[[-11   3 -12  -8   0   1   2  54   0  11   4  25   0   8  35]
 [ -3  17   0  12   0   0  -2  12   2   0   0   0   0   0  23]
 [  0  13  12   0   4   6   2   3   2   5   6   3  23  -3  -1]
 [ -1   2   9   2  32   5  19   8   1   3   7   2  29  13   7]]
|
[[ 35 -11   3 -12  -8   0   1   2  54   0  11   4  25   0   8]
 [ 23  -3  17   0  12   0   0  -2  12   2   0   0   0   0   0]
 [ -1   0  13  12   0   4   6   2   3   2   5   6   3  23  -3]
 [  7  -1   2   9   2  32   5  19   8   1   3   7   2  29  13]]

[[ 44   3 -25 -50 -24  -1]
 [ 16 -25  17 -38  -3  55]
 [ 54  27 -42   6   3 -11]
 [-40  46  -7  11 -29 -29]
 [  9 -16 -29  55  21  30]]
|
[[ -1  44   3 -25 -50 -24]
 [ 55  16 -25  17 -38  -3]
 [-11  54  27 -42   6   3]
 [-29 -40  46  -7  11 -29]
 [ 30   9 -16 -29  55  21]]

[[  0 -49  29   8   4  -3  -7]
 [ -2   2 -29  -5  15  10   4]
 [  9 -18  -3  10  20 -17 -12]]
|
[[ -7   0 -49  29   8   4  -3]
 [  4  -2   2 -29  -5  15  10]
 [-12   9 -18  -3  10  20 -17]]

[[ 37   5 -23  19  45  17  13  -7   4  -6  -9  22  51]
 [  0  -7   4   2  23   0  -3   1 -13 -12  -9  11  19]
 [ 16 -11  10 -40 -56 -34  -8  -3  36   4 -17 -26 -28]
 [-67 -20  35 -35  29 -35 -44  -2 -49 -52 -50  -8  -7]
 [ 22  -6   1 -25 -30 -20   3  -1  22   3 -17  -7  -6]]
|
[[ 51  37   5 -23  19  45  17  13  -7   4  -6  -9  22]
 [ 19   0  -7   4   2  23   0  -3   1 -13 -12  -9  11]
 [-28  16 -11  10 -40 -56 -34  -8  -3  36   4 -17 -26]
 [ -7 -67 -20  35 -35  29 -35 -44  -2 -49 -52 -50  -8]
 [ -6  22  -6   1 -25 -30 -20   3  -1  22   3 -17  -7]]

[[-17  -5  -4 -17   8   2  -6]
 [-11  -9   0  25   4 -49   0]
 [ -2   8   3  -9   7   3  -1]
 [-15   6  -3 -12   4   0 -10]
 [ -4 -13 -25   9 -30  38 -13]]
|
[[ -6 -17  -5  -4 -17   8   2]
 [  0 -11  -9   0  25   4 -49]
 [ -1  -2   8   3  -9   7   3]
 [-10 -15   6  -3 -12   4   0]
 [-13  -4 -13 -25   9 -30  38]]

[[-31 -24  -5  25  22 -26]
 [-26  -3 -39   2  16 -17]
 [ 17   2  11  10  15  27]
 [-18 -10   2  -3  -6  23]
 [  3   4 -15   0  -2  15]
 [  4   6 -11  -7  -9  54]
 [  0  -5   2  15   4 -30]
 [-19 -41   5 -11  15 -66]
 [ 15 -14  13   5  16 -21]
 [  4  17   0  -9 -14  12]
 [  0 -13  -9   0   2 -59]]
|
[[-26 -31 -24  -5  25  22]
 [-17 -26  -3 -39   2  16]
 [ 27  17   2  11  10  15]
 [ 23 -18 -10   2  -3  -6]
 [ 15   3   4 -15   0  -2]
 [ 54   4   6 -11  -7  -9]
 [-30   0  -5   2  15   4]
 [-66 -19 -41   5 -11  15]
 [-21  15 -14  13   5  16]
 [ 12   4  17   0  -9 -14]
 [-59   0 -13  -9   0   2]]

[[ 21 -30  46   6   0  37  59   2]
 [ 18 -27  48   3   0  31  60  -6]
 [ 19  -5   3  24 -21  16 -15 -25]
 [ 19  -8  -1  25 -13  17 -23 -23]
 [ 18 -35  48   4  -2  35  62   3]
 [  5 -23  41   6  -6  27  63  18]
 [  7 -28  46   8  -1  35  58  14]
 [ 10 -26  47   8   2  35  56  10]]
|
[[  2  21 -30  46   6   0  37  59]
 [ -6  18 -27  48   3   0  31  60]
 [-25  19  -5   3  24 -21  16 -15]
 [-23  19  -8  -1  25 -13  17 -23]
 [  3  18 -35  48   4  -2  35  62]
 [ 18   5 -23  41   6  -6  27  63]
 [ 14   7 -28  46   8  -1  35  58]
 [ 10  10 -26  47   8   2  35  56]]

[[ 11  34]
 [ 12  34]
 [ 40   9]
 [-12 -53]
 [ -7  12]
 [ 16  33]
 [ -6   9]
 [  3 -12]
 [  4  36]]
|
[[ 34  11]
 [ 34  12]
 [  9  40]
 [-53 -12]
 [ 12  -7]
 [ 33  16]
 [  9  -6]
 [-12   3]
 [ 36   4]]

[[  4  15  28   4  -1 -64  -9  -2]
 [-17   8   0  43  12 -68 -25  12]
 [ 22 -21 -29  27 -14  32 -26 -16]
 [ -1  20 -10  37  35 -34 -24  36]]
|
[[ -2   4  15  28   4  -1 -64  -9]
 [ 12 -17   8   0  43  12 -68 -25]
 [-16  22 -21 -29  27 -14  32 -26]
 [ 36  -1  20 -10  37  35 -34 -24]]
